In the rows, zero is written as 128.
Each named move below is a turn or a mirror, shown by a few rows before and after it. Which moves, in which order, take the first row of each later pair to the second? The first pair is answered.
sagi:
[136 146 177 112 103  89 142 101 128 114 138  96  87  70 141 162 106 156] |-> [131 129 181 125 102  99 124  90 130 103 117 100 113  66 123 177 114 167]
[147 105 159 129 149  84 145 125 133 153  78 135  93 125 133 114 139 155] |-> [146  96 162 136 146  87 139 122 135 146  72 138 107 120 125 120 144 158]
[ 97 172 113 122 124 121 101 106 132 116 143 144 156 159 106 119 151 117] |-> [ 96 179 110 115 124 116 109 109 131 123 152 147 144 162 111 111 141 117]
[113 110 149 144 141 114 120 112 124 131  99 140 118 127 109 129 143 145] |-> [119 132 146 129 144  98 140 123 125 148 121 130  89 131 130 111 133 137]
getam:
[140  97 129 136 138 133 114 142 130 126 102 127 157 117 122 134 135 137] |-> [143  94 135 134 139 135 118 141 131 126 103 126 155 115 121 136 133 134]
[150  91 103 106 182 113 159 188 113 167  83 107 120 139 143  82 116 125] |-> [162  84 138 107 169 103 171 170 117 161  79 115  92 112 147  97 118 149]
[147 165 107  89  92 152 138 131 105 115 201 140 122 146 124 118  93 124] |-> [157 164 128  91  91 143 144 121 103 111 198 145 107 133 128 128  91 134]
[112 132 118 139 103 131 127 111 144 121 162 141 137 128 138 126 127 102] |-> [122 130 135 137  94 124 134 103 139 117 160 141 128 116 137 130 130 111]
Sefe:
[132 175 116  92 104 131 125 137 131 137 199 131 136 173 145 116 118 104] |-> [136  93 124 139 118 158  83 143 131 102 110 138 204 147 109 152 128 128]
[116  79 166 146 119 149 124  99 111  77 112 113 154 101  68 185 124 173] |-> [118 162 162  95 101 124 172  97 115 108 203 107  69 114 115 150 112 152]
[151 130 171 145 172  63 147  94 164 155  78 142  87 141 106  95 163 155] |-> [146 135 162 145 174  57 143  93 164 155  83 142  84 150 105  92 162 149]
[ 94 140 112 167  96 161 110  97 137  80 145 115 159 152  85 128 120 110] |-> [139 102 144 163  90 172 145 104 119  67 142 106 114 101 110 143 105 139]
Soge:
[ 99 152 152 113 145  65 138 105 159 167 135 111 107 117 101 125 155 129] |-> [ 94 161 118 102 149  83 138 128 158 177 144 105 118 133 113 108 146 105]
[120 127 108 142 148 134 131 128 133 156 101 142  91 159 104 102 118 116] |-> [126 125 131 150 146 122 134 111 128 146  96 145  82 147 101 112 121 131]
[116 106 157 123 117 104 163  94 127 119 146 127 120 109 115 149 127 124] |-> [107 117 106 106 125 127 163 133 131 133 169 118 133 132 127 123 114  91]
kob:
[ 78 143 108 143 134 113 112 127 140 142 107 127 153 171  99 131 152 116] |-> [ 89 175 151 132 103 111 134  95 133 127 161 129 107 144 114 146 145 135]
[158 138 112 120 142  89 148 138 139 176  47 102 130 157 135 124 145 134] |-> [114 185 101 128 105 127 110 107 142 140  96 108 184 172  96 143 145 117]
[150 115 105 121 144 138 139 157 129 136 118 119 129 132 131 111 134 122] |-> [127 140  99 126 126 155 123 133 127 117 144 125 149 138 113 123 136 116]
[125  92 133 142 127 150 121 134 130 114 100 132 139 124 114 127 130 135] |-> [117 111 141 141 115 158 118 118 131 100 126 136 134 120 111 140 124 135]
Pairs:
(2 to 3 moves a pair)
[ 94 125 113 161 117 140  86 106 118  97 105 138 213 130  83 165 134 132] |-> [143 119 122 129 163  44 145 148 135 176  66 133 105 147 147  99 136 133] | sagi Soge kob
[149  99 187 128  98  98 145 138 107 140 153 123 107 112 159  93  95 123] |-> [ 99 119 175 148  99  84  95 104 124 140 129 139 171 153 111  95 124 113] | Sefe sagi Soge
[170  64 125 164 167 131 105 168 121 114  80 117 129  93 161 109 138 112] |-> [145 125  90 144 129 186 106 157 110  95 183 108 140  97 165 120 115  84] | kob Sefe getam
[126  95 143 148 143 143  93  98  96 123  92 155 161 121 112 152 139 161] |-> [ 90 151 132 135 129 135  86  81 108 134 138 163 162 153 104 134 146 144] | kob Sefe Sefe
[154 107 142 127 121  89 187 118 110 136 116 120  87 138 180 100 112 135] |-> [120 132 175 157  92  96 146  56 119 103 115 145 134 138 130 137 137 146] | getam kob Soge
[116 144 108 151 124 156 121 149 102 151 151 131 178 133 109 129 129 107] |-> [142 124 169 158 120 118 139 123 103 149 118 134 131  96 115 145 143 151] | Soge kob
[148  75 197 147 115 116 126  79 109  83  91 147 130  88 101 185 158 167] |-> [162  77 203 141 134  79 144  84 116 117  79 150  96  97 121 165 164 171] | Sefe sagi kob
[ 77 182 124 153  82 124  96 110 156 138 120 125 132 183  81 133 106 105] |-> [ 86 142 136 171  98 109  91 106 160 139  67 126 140 173  76 137 118 120] | sagi kob Sefe
[ 99 159 103 117 100 181 114 124 109 126 182 132 147 128 123 129 110 113] |-> [160  93 118 110 132 161 150 166 101 145 128 120  95  94 158 121  98 138] | Sefe Sefe kob
[136  88 147 151 106 183 107 114 111  80 119 111 160  90 102 186 126 154] |-> [ 87 156 140 148 103 144  84  80 134  96 143 129 174 139  85 168 147 135] | Sefe Sefe Soge
[128 142 101 117 139  85 125 122 147 180 136 149 120 151 134 115 143 129] |-> [152 117 144 130 104 132 136  99 127 129 146 144 113  88 129 160 128 167] | Sefe kob Sefe
[122 183 126 107 124  94 140 131 145 152 169 140  93 172 141 105 138 103] |-> [133  89 164 156 136 105 106 115 141 112  69 148 152 127 103 154 155 147] | Sefe getam
[145  62 121 142 142 182 147 123 140 105 120  86 137  97 113 158  78 177] |-> [123  99 165 154 125 136 134  70 152 103 125 104 121  96  97 167 101 201] | Sefe Sefe getam
[102 142 162 144 127  95 115  96 144 111 121 144 161 102  95 140 152 142] |-> [ 88 175 127 125 125  95 118 108 149 127 157 143 155 134 107 114 144 112] | Sefe Sefe getam
[110 113  95 133 139 127  97 136 141 140 121 135 156 153 105 128 130 112] |-> [135  83 106 137 136 153 108 146 128 124 118 128 147 119 114 145 113 131] | Sefe kob
[167 145  87 116 146 144 165 141 142 148 167  98 113 145 149  92 115  85] |-> [157  87 150 171 144 125 125  92 146 113  85 119 156 116  96 147 150 137] | Sefe Soge
[113  87 112 160 142 135  69 131 114 120 109 117 190 144  95 126 137 114] |-> [ 91 125 112 152 129 136  69 109 116 121 145 121 189 156  86 122 139 107] | Sefe Sefe sagi
[143 165 105  82 107 177 122 133 180 135 229 120 123 179 156 112  93 100] |-> [135 165 115  94  96 191 110 114 175 110 234 126 148 173 138 134  99 112] | sagi Sefe Sefe
[144 110 121 151 144 133 112 112 142 140  78 103 148 117 101 136 150 132] |-> [131 178 112 120 114 149 130  97 134 131 162 100 118 119 119 133 130 119] | Soge kob sagi
[138 110 146 147 127  67 165 125 126 121  95 118 100  95 139  90 156 160] |-> [109 103 137 170 126  91 130 115 129  97  81 126 159 109 106 110 165 156] | sagi kob getam
[117 129 104 147 128 152 113 132 138 118 132 133 172 127 111 127 149 138] |-> [153 112 103 129 147 135 148 156 141 138 125 124 114 119 147 103 132 139] | kob kob Soge
[ 83 170 108 165 146 125 100 105 162 141 130 121 208 152  89 105 131 109] |-> [139 137 196 164 111 131 149  69 138 110 137 118 131  69 113 153 114 172] | kob Sefe Sefe
[169  65 106 127 161 123 159 184 115 154  76 123 103 114 157 120 113 123] |-> [117 166 122 115  84 180 145 114  99 100 205 133 121 104 135 165 106 119] | kob kob Soge
[108 128 125 152 107 164  95 115 135  92 125 130 179 118 105 159 133 133] |-> [140 138 166 129 103 137 145 108 123 109 153 124 100  87 147 150 124 161] | kob sagi
[ 96  94 120 154 132 152 113  84 138 108 111 172 121 110 108 167 132 121] |-> [ 78 142  98 137 141 122 115  89 150 137 135 179 103 151 117 133 138 100] | kob sagi Sefe
